A state moves one step at a time under one of 7 hidden systems, and each row is a state written as 20 numbers. Each run below is a few steps of one system.
D, run 1 (10 x 20):
[[-19,1,9,-10,-3,7,-17,5,-12,-8,-2,-8,-3,-6,18,3,-5,-2,18,2],
[-9,6,-3,12,-7,0,-5,-12,-14,8,4,1,-26,-12,9,-10,4,-2,2,-2],
[12,8,5,20,11,-3,3,-11,-12,-3,6,6,2,-4,-1,-20,5,11,-4,6],
[19,8,4,1,-5,3,10,8,-3,-11,-6,3,6,12,13,-4,10,18,0,7],
[17,-4,-5,-3,-14,-5,12,3,4,4,-15,2,-13,11,-8,9,7,4,-4,-5],
[3,-11,-4,-3,6,-14,1,-3,5,0,-15,-2,13,3,-21,6,0,-10,-3,-6],
[-15,-13,-4,-13,2,0,-6,8,0,-3,-6,-10,19,5,3,4,-1,-13,10,-1],
[-19,-8,-2,-8,-2,9,-6,-1,-9,13,7,-8,-10,1,4,3,2,-13,7,1],
[-8,3,7,5,13,4,-3,-18,-6,8,13,4,-4,-15,0,-3,8,-3,0,3],
[9,8,7,8,2,10,4,-4,1,-1,13,10,10,-10,13,-8,6,13,8,-2]]
W, run 2, 10 rows:
[[-14,6,7,-23,14,2,8,-4,-2,-2,3,3,14,2,10,7,24,-6,-9,16],
[15,-17,-15,-11,-5,10,15,5,14,9,20,-5,1,-8,7,0,11,9,14,-16],
[16,5,21,13,-2,7,-11,-1,8,16,-1,11,-6,6,-19,20,-9,11,9,1],
[-18,19,5,6,-6,-5,-4,-7,16,-13,-20,16,22,-13,10,12,1,-10,-6,-4],
[-7,-8,-28,7,-15,-5,7,19,3,10,7,0,9,9,1,-21,-10,-21,-1,-11],
[-4,2,7,-7,16,2,-9,13,-6,11,17,-12,-3,28,-10,3,-3,0,-15,32],
[-3,2,2,-30,12,14,17,-8,15,-23,13,-6,0,-17,17,12,8,15,-11,4],
[30,-5,-3,1,-12,-2,4,5,6,6,12,13,-19,-21,-12,-1,-16,15,17,-29],
[-3,23,23,30,-1,-18,-36,-5,3,1,-20,10,4,-3,-11,11,-15,3,5,8],
[-36,4,-19,11,-10,2,3,-2,0,-23,-17,-4,20,-4,24,-18,-8,-27,-11,-4]]
J, run 3:
[[3,5,18,3,-3,21,-1,3,8,-12,-11,4,2,11,-7,21,-20,8,-3,3],
[-7,9,-4,-19,-12,-17,-1,8,13,-4,-10,13,7,-14,2,11,-1,-9,3,-12],
[-2,-7,-16,15,2,-22,-16,3,10,8,4,-15,4,0,-4,-11,-1,-5,1,1],
[-16,-3,2,7,7,12,-6,-2,-13,-13,0,-13,-5,7,1,-8,-19,-6,-6,10],
[-2,7,1,-20,1,6,12,-2,-10,-14,10,5,-17,-16,11,-5,-4,6,-4,-2],
[26,2,5,4,2,-5,0,-3,6,4,12,5,-8,-13,-4,1,3,21,10,-8],
[6,1,14,20,-9,3,-13,-3,5,1,-20,7,11,3,-6,13,-5,4,15,-6],
[-16,1,-9,5,-16,-13,-3,1,-5,-1,-24,6,4,2,4,-3,2,-21,-1,-7],
[-5,-5,-17,0,8,-18,4,-1,-15,1,2,-11,-7,6,-5,-22,6,-11,-14,9],
[6,-10,5,-11,19,14,9,-6,-15,-14,11,-16,-7,6,-1,-7,0,13,-7,14]]
R, run 4:
[[-10,4,-3,27,-4,6,-6,-15,-5,-7,-5,-1,-7,-12,5,-11,-11,-4,-1,-6],
[3,12,-3,0,2,-6,13,4,-19,-6,4,13,-3,4,0,-24,-3,-3,-14,6],
[9,5,-2,-10,9,-15,3,-4,-1,-10,-3,-11,-9,2,6,-1,18,13,-12,15],
[14,-10,4,-3,-2,10,10,-11,0,-12,-16,-7,-12,0,-8,13,-1,12,1,-7],
[6,1,13,-8,-8,-7,-4,8,-7,2,-18,15,4,6,-16,12,-8,-5,8,-6],
[-17,-2,-3,3,-3,-16,-17,-1,3,5,-16,-4,16,-1,3,4,9,-16,10,-2],
[-15,-16,-12,12,0,11,2,-7,-13,9,3,-11,-1,5,3,-14,2,-16,3,-2],
[-3,4,9,-7,16,10,6,-3,-17,10,21,3,-5,8,-4,-7,6,-2,-10,18],
[11,5,12,-7,9,6,5,-12,8,-2,9,3,0,-13,10,10,20,20,3,4],
[25,1,5,15,-18,8,4,2,7,4,-7,11,-2,0,1,6,-1,17,16,-15]]
W, run 5 (10 x 20):
[[-3,2,6,-11,-2,-13,-11,21,-2,2,-13,3,15,22,-11,8,-7,-10,-1,10],
[-24,-5,-10,-25,4,-2,-4,4,13,-4,5,-15,1,-2,9,13,2,-12,-7,6],
[2,-15,-4,-14,10,12,6,2,1,11,31,-2,-5,-12,-12,0,-12,-2,7,-10],
[6,17,25,3,6,5,-16,0,1,4,15,14,0,-11,2,8,-6,15,12,5],
[-11,18,-3,21,-16,7,-2,-7,16,-8,-3,10,1,-17,23,-1,-4,2,-1,-10],
[4,6,-15,27,-10,-3,8,7,-4,8,2,10,-2,12,-8,-22,-14,-10,-14,-2],
[1,10,1,-4,13,-11,0,9,-5,-11,-3,-8,7,24,1,-8,5,3,-23,29],
[6,-12,-15,-28,2,4,17,3,8,-23,2,-20,-9,-3,10,4,3,12,-9,-1],
[23,-11,7,-13,2,-7,-3,-2,-5,4,3,1,-25,-12,-26,11,-14,12,11,-14],
[-10,11,21,7,6,-16,-30,-14,0,-9,-17,5,9,-22,-3,12,-6,2,16,-4]]
Y, run 6 (10 x 20):
[[10,-7,5,11,1,-1,-3,-5,-6,-5,-17,-8,4,12,-5,1,6,7,4,4],
[-4,-1,-2,-8,-5,-1,8,-2,-10,-10,-19,-2,-2,8,3,1,6,-5,-6,2],
[1,-12,-6,-12,2,-8,7,-2,-12,8,-1,0,0,1,-6,-5,13,-9,4,-4],
[-5,-12,6,-6,9,3,-8,-4,-4,3,-2,-9,11,2,-2,7,9,-3,11,3],
[-14,-1,4,-6,-4,14,2,-5,-3,-3,-3,3,2,-5,11,5,4,-5,6,-3],
[-1,3,4,3,-2,4,5,-7,-5,13,6,14,1,-7,-1,-2,8,-6,4,-6],
[1,3,5,12,5,2,-2,-3,8,4,2,5,19,2,2,1,7,1,1,4],
[-1,4,-4,3,-7,12,10,6,7,-3,2,3,8,9,11,-2,0,1,-5,2],
[7,2,-2,-7,0,2,11,6,2,9,9,7,-3,8,-6,2,2,-1,-8,4],
[2,-2,0,-10,7,-6,-1,4,15,-2,4,-3,10,-1,-6,10,-2,2,-1,1]]
Y, run 7 (10 x 20):
[[-4,-10,-6,-15,-5,0,-1,3,5,-4,-1,-8,-7,-8,1,9,-6,-2,8,-10],
[-7,-3,6,1,-2,-1,-12,-2,-6,9,-1,4,-8,-8,-10,5,-10,-8,10,-7],
[-13,10,4,11,2,-8,-15,-5,-1,-3,-2,3,5,-10,6,-5,-2,-4,2,3],
[-1,3,-8,17,-4,6,4,-3,-4,-1,8,-2,-3,-1,14,-17,3,3,-2,1],
[15,4,6,6,6,6,8,-5,-6,3,7,2,-8,8,-3,-4,6,13,-8,10],
[14,2,3,-8,2,-3,9,-3,9,-14,-10,0,4,-1,-1,10,6,12,-6,-1],
[8,-11,-7,-5,-13,-2,7,7,2,1,-13,2,1,4,-7,5,-5,-4,8,-15],
[-10,-3,3,-2,-1,-11,-13,7,-6,10,-9,0,4,11,-13,4,-4,-16,2,4],
[-22,0,-9,-6,7,-7,-7,1,-1,-5,5,-11,6,-4,11,-7,2,-12,-3,7],
[-2,-7,-3,-2,5,15,3,-3,-11,6,23,-6,-10,-6,9,-11,2,4,7,0]]
R, run 8:
[[1,19,7,-9,4,8,11,8,-2,-5,10,10,-2,11,6,-1,0,5,-20,19],
[14,0,-6,-10,0,-8,11,-8,20,-4,0,-1,-4,-13,2,11,15,13,-4,-7],
[20,-12,1,7,-8,0,-4,8,4,-1,-9,-3,0,7,-14,5,-16,10,14,-12],
[-19,9,4,-2,-7,-5,-15,14,5,-5,-14,3,13,9,2,10,-15,-14,-2,5],
[-21,-9,-20,-5,-1,-6,3,-6,3,4,4,-7,1,-11,6,-7,5,-20,-4,-8],
[4,-12,-1,-2,16,5,0,-1,-19,8,24,-11,-12,2,-10,-16,-5,1,1,7],
[-2,15,22,-9,11,11,-6,-6,-3,-11,8,2,-5,-7,10,10,2,17,-1,15],
[13,9,2,6,-17,1,8,-9,7,-2,-8,16,-10,-19,10,6,7,12,9,-20],
[17,6,-3,24,-12,-20,-10,12,-1,7,-13,9,4,12,-12,-11,-9,0,3,-4],
[-19,2,-11,6,3,-9,-3,4,6,-16,-16,-13,21,16,8,-5,0,-13,-17,14]]
C, run 9:
[[9,-5,0,12,-7,-14,-15,13,-8,3,-14,-8,11,19,0,-8,2,2,14,4],
[-20,-3,-6,1,1,-2,-4,-5,5,0,-14,-14,-7,13,-4,11,1,-14,-19,13],
[-1,-14,-15,-15,12,0,20,-8,-7,-3,13,-2,0,-11,-7,-13,3,-8,-8,-8],
[12,-7,14,-14,10,1,-8,3,-15,9,13,-4,0,2,-1,0,12,13,19,7],
[-10,2,12,2,-11,19,-7,-11,9,1,-12,-1,-9,-6,11,25,4,4,10,-4],
[-3,2,-6,16,-15,2,7,-4,-3,5,-7,21,6,-10,-1,-10,-7,-15,6,-22],
[0,13,3,17,6,-16,-10,6,-7,9,1,6,19,14,1,-17,9,-5,-5,17],
[-5,-1,-11,-1,5,13,14,0,16,-9,4,-17,0,17,11,4,7,5,-23,18],
[21,-15,-6,-21,1,8,24,6,-1,4,13,4,-12,1,-19,2,-7,5,-4,-10],
[11,-1,20,-16,8,-15,-18,0,5,5,-2,6,8,-12,-13,21,5,11,20,-4]]
D, run 10, 10 rows:
[[6,1,3,9,1,3,4,-7,-2,-11,-8,4,10,-4,3,-5,3,6,3,-5],
[9,1,0,-1,-11,-1,2,11,-8,2,-6,5,0,9,2,-4,0,1,7,-3],
[-2,0,-3,3,-2,-10,-2,-2,0,7,-9,-2,-3,10,-5,3,8,-6,-8,6],
[-3,-10,-7,-7,8,2,9,-4,0,-5,0,-6,10,2,-1,-3,5,-5,-5,-1],
[3,-10,5,-12,4,5,-1,4,-5,6,7,-4,0,1,-3,5,2,1,11,-1],
[-6,2,7,4,-2,1,-8,-9,5,7,-4,3,-1,-7,1,13,6,-2,6,-2],
[-4,2,-3,10,-4,4,3,-4,-1,0,2,10,8,-9,4,-8,-3,-6,4,-10],
[2,6,2,5,-2,0,-3,12,-7,8,9,6,3,11,1,-10,-3,-1,1,7],
[-2,8,-2,0,1,0,6,0,7,0,2,-1,-4,8,6,3,9,2,-15,13],
[11,-7,-6,-9,4,5,16,-3,7,-4,8,-1,-2,-5,-5,1,-1,5,-6,-6]]
Q, run 11, 10 rows:
[[3,8,3,-4,12,-29,-18,1,-6,-4,7,1,2,-15,-5,-10,-3,4,4,2],
[-4,6,2,15,-1,0,-11,-4,-8,-21,-10,-13,-6,0,13,-9,-8,9,-1,8],
[-1,3,-3,-10,-7,-2,11,0,-17,-11,-10,6,-21,-3,-6,-6,-12,-5,-9,-5],
[6,1,7,-9,11,-23,-5,-10,-9,-3,-9,6,2,-13,-12,0,9,1,2,-2],
[1,-7,3,14,-2,2,-8,-8,-8,-12,-19,-11,6,2,6,-4,4,6,12,-2],
[-3,-4,1,-2,-12,6,6,1,-16,3,-16,4,-14,10,-7,3,-5,-11,-1,-4],
[-5,-3,6,-9,8,-10,-1,-13,-5,10,-6,6,3,-8,-9,8,16,-10,1,-1],
[2,-12,1,14,2,8,-2,-8,-7,4,-2,-7,11,3,6,-8,13,3,15,-3],
[5,1,6,4,-11,14,6,4,-8,12,-4,7,-12,15,-3,5,0,-1,1,2],
[-3,4,3,-6,3,1,9,-11,10,8,1,11,5,-7,-2,12,14,-4,-6,-2]]
C, run 12:
[[-7,-7,-12,-10,9,-26,-2,-5,6,-2,-7,-6,15,-7,-7,-2,10,-12,-5,-3],
[-9,-19,-10,-8,9,4,-6,7,-5,3,14,-22,7,6,6,-9,2,-5,10,4],
[-12,0,10,-17,3,16,0,-1,-15,8,10,1,-18,2,-1,9,-2,-6,1,8],
[0,9,7,-3,-2,5,6,-15,0,3,6,16,-7,-25,8,4,11,4,5,-10],
[11,5,6,25,-10,8,-5,2,-1,5,1,10,12,-2,9,-10,1,9,18,-8],
[-3,14,6,19,-10,1,-3,6,3,1,-17,8,6,21,0,3,-4,-4,-11,12],
[1,3,-17,1,2,-11,17,-1,14,-5,-3,0,5,5,-5,-3,4,-6,-27,3],
[18,-17,-9,-14,15,-7,7,9,3,1,16,-13,8,7,-13,-6,0,7,0,2],
[-2,-10,12,-24,6,4,-11,4,3,-3,-1,-12,-4,1,-5,24,-4,6,11,5],
[-16,-3,-1,-10,-12,2,-6,-5,4,-1,-6,5,-7,-23,5,12,-8,-11,14,-20]]
Q, run 13 (10 x 20):
[[-7,-1,13,3,-4,6,-7,-9,-2,-4,-17,6,5,-7,-1,12,-2,-3,11,-7],
[-11,-2,-4,9,-11,-1,-1,-2,-8,8,-10,8,7,0,3,-6,3,-16,8,-10],
[-4,-1,0,7,4,-5,-2,-3,-12,16,0,3,1,13,-7,-7,10,-11,-5,10],
[0,-4,2,-3,10,11,9,-11,-7,3,7,-6,0,5,6,-1,19,5,-5,11],
[19,-8,-1,-4,-5,13,15,-2,0,5,8,1,-9,-1,1,2,7,13,8,-9],
[13,5,10,5,-7,2,-1,0,17,6,-4,13,5,-2,-9,18,-2,8,5,-8],
[-11,3,-4,10,-6,2,-2,2,19,-2,-9,5,25,1,5,6,-3,-10,-1,-6],
[-11,-7,-15,0,-2,-3,0,15,0,9,6,-6,12,17,-1,-11,-3,-18,-5,5],
[-6,-4,-1,-14,14,-1,-4,3,-3,9,18,-15,-9,10,-2,2,8,0,-8,21],
[5,-6,2,-9,7,16,3,-8,3,-5,20,-11,-14,-15,11,3,3,18,7,-1]]
J, run 14 (10 x 20):
[[4,3,6,12,2,4,4,-16,-2,10,-4,2,-2,2,5,2,25,6,-3,7],
[10,-6,-2,5,-3,12,20,-2,1,6,-5,9,11,13,-8,-1,6,-4,-5,-5],
[1,-1,5,-15,0,-7,1,11,-8,10,-3,5,9,17,-4,4,12,-6,2,9],
[-8,-4,-6,-3,5,0,2,-6,14,3,-1,-12,5,6,6,11,16,-2,-10,10],
[-2,-10,-8,-5,4,13,11,5,9,7,14,-2,5,5,-10,3,-10,-8,-5,-3],
[-8,6,11,-12,7,2,-11,8,0,6,16,4,7,-1,2,5,-2,-2,6,9],
[-7,8,-4,10,-4,8,-2,-3,20,0,9,-1,3,-8,17,5,4,4,-2,0],
[4,7,-4,11,-9,4,4,11,5,7,9,11,-1,5,-6,-6,-17,-4,-4,-4],
[-3,18,9,-1,2,-13,-11,8,-4,-8,-3,7,5,3,5,-4,-3,2,-6,13],
[2,3,-13,3,-6,-2,7,1,14,-16,-5,-10,-2,0,12,-2,-1,9,-10,1]]

Which system made each run below?
run 15:
[[2,-5,-7,-4,-2,-11,-13,8,2,0,1,-20,0,6,15,-3,14,9,11,8],
[-2,-6,-2,5,-3,14,-1,-6,2,0,2,-11,-25,0,-6,9,-15,4,-4,-1]]
 | Q
run 16, 2 rows:
[[7,3,-8,-3,1,-1,20,-9,17,-4,3,13,-3,-14,-14,5,-8,-2,-18,-12],
[12,-2,2,-1,10,-15,-5,12,6,-7,0,3,34,2,-7,-7,-3,3,8,-2]]
 | Q
run 17 (2 x 20):
[[12,-10,-4,7,-2,-10,-1,2,-5,7,-11,-4,3,11,-14,-4,2,-2,4,-3],
[-10,-4,1,-7,4,-6,-7,5,-6,-8,-12,-12,6,13,0,2,0,-6,-4,12]]
 | Y
run 18:
[[17,-10,2,-4,-3,-5,14,-4,-15,-2,-18,7,-1,6,-16,-2,6,0,2,-8],
[4,-14,5,-11,5,-11,-4,-5,-11,3,-16,-8,7,8,-7,6,19,-2,9,2]]
 | J
run 19 (2 x 20):
[[11,-4,12,-25,8,-8,-1,-9,-9,-5,2,3,-16,-21,-11,11,1,12,10,-9],
[8,-13,5,14,1,-3,-12,-16,10,3,-8,-4,12,-17,-3,9,9,8,24,-17]]
 | J
run 20, 2 rows:
[[1,-1,-3,-3,-3,6,3,5,-10,11,13,-2,-8,7,8,-8,8,1,4,5],
[4,7,8,7,7,5,0,-8,8,4,7,1,-5,0,-2,8,5,9,-8,10]]
 | R
run 21, 2 rows:
[[1,7,1,-10,-10,15,3,8,14,-14,7,-1,-8,-10,18,11,-10,14,4,-5],
[9,6,0,11,-10,-8,-8,0,4,6,1,7,-23,-10,-14,3,-21,2,1,-11]]
 | D
run 22, 2 rows:
[[5,5,1,-15,-11,8,14,1,4,-9,-1,12,-3,-14,11,7,2,6,5,-14],
[10,3,-4,15,-9,-16,-11,2,7,17,0,7,-8,-4,-11,1,-3,-1,6,-9]]
 | W
run 23 (2 x 20):
[[-1,-7,-3,16,2,9,1,-17,2,-3,-3,-9,-6,-6,1,-1,2,4,0,-4],
[9,2,11,0,2,3,2,0,-16,-6,-3,11,3,-2,-5,-7,-7,4,7,-4]]
 | D
run 24, 2 rows:
[[23,-10,-2,13,2,-12,-10,8,4,-4,-6,-13,-1,11,-19,-2,-16,12,4,-1],
[-19,5,5,-10,-2,5,-5,8,4,-23,-18,-4,12,7,6,11,-16,-9,-7,6]]
 | R
run 25 (2 x 20):
[[-1,0,-8,1,-22,-4,-7,14,13,3,-16,-8,-7,11,8,14,-1,0,5,-3],
[-11,-3,-9,8,3,-10,-4,-4,5,8,1,2,-1,-5,-19,-1,-14,-19,-10,-6]]
 | C
run 26 (2 x 20):
[[3,-6,-3,-18,4,-2,12,-1,-7,2,9,6,8,-11,3,-7,13,-3,7,-9],
[15,-2,2,14,-5,-5,-10,3,2,11,0,-5,-2,7,-1,0,7,12,12,2]]
 | Q
run 27, 2 rows:
[[-1,4,0,-15,-2,-14,6,2,-9,-9,-8,11,9,-9,3,-6,7,-5,2,-7],
[1,-13,-7,6,-6,-2,-5,2,0,16,1,-8,5,6,2,-3,12,-4,15,-4]]
 | Y
run 28 (2 x 20):
[[0,4,6,-20,2,-12,-2,10,-13,-4,-8,0,-2,10,-4,2,3,-3,-3,10],
[-6,-5,-9,-4,1,-4,-2,-11,12,2,4,-12,-11,-12,6,8,10,1,-1,-2]]
 | C
run 29, 2 rows:
[[-30,5,-3,1,9,6,-6,-9,9,-11,0,-12,4,-5,12,5,-2,-11,-14,12],
[3,-4,-13,-11,-1,11,22,7,-15,-2,21,4,-10,-4,6,-23,-5,-2,-3,-7]]
 | C
run 30:
[[-5,12,5,21,-4,-3,-14,-16,2,11,0,0,-15,-10,12,3,16,7,4,6],
[12,5,0,28,-1,7,13,-12,-4,-4,-4,13,7,-1,-2,-16,0,4,-6,-6]]
 | R
run 31, 2 rows:
[[-7,-7,1,10,-2,12,-5,-5,9,-2,-8,-10,9,6,5,9,2,-1,5,1],
[-5,-3,-5,-5,-6,3,10,4,-7,4,-4,8,2,7,-5,-3,-4,-15,-4,-5]]
 | C
run 32 (2 x 20):
[[-5,0,-21,11,-12,-5,18,-15,9,2,-9,5,-11,-12,3,-5,7,-11,-15,-15],
[16,-10,5,4,18,-10,3,2,-12,6,4,7,20,10,-29,-13,-4,-4,-1,1]]
 | Q
run 33:
[[1,-3,3,-15,9,-7,-5,14,-5,1,10,-3,8,7,-7,-2,-4,-2,1,8],
[-11,-2,1,-6,1,7,-8,-6,9,-5,1,-11,-4,-9,12,12,3,3,5,1]]
 | R
run 34, 2 rows:
[[17,-7,-4,3,3,-5,10,-6,-9,-8,-1,-1,0,-7,-4,-13,4,10,4,-9],
[12,-3,10,4,-3,-5,-9,5,-5,0,-14,-3,6,12,-3,4,4,8,12,3]]
 | D
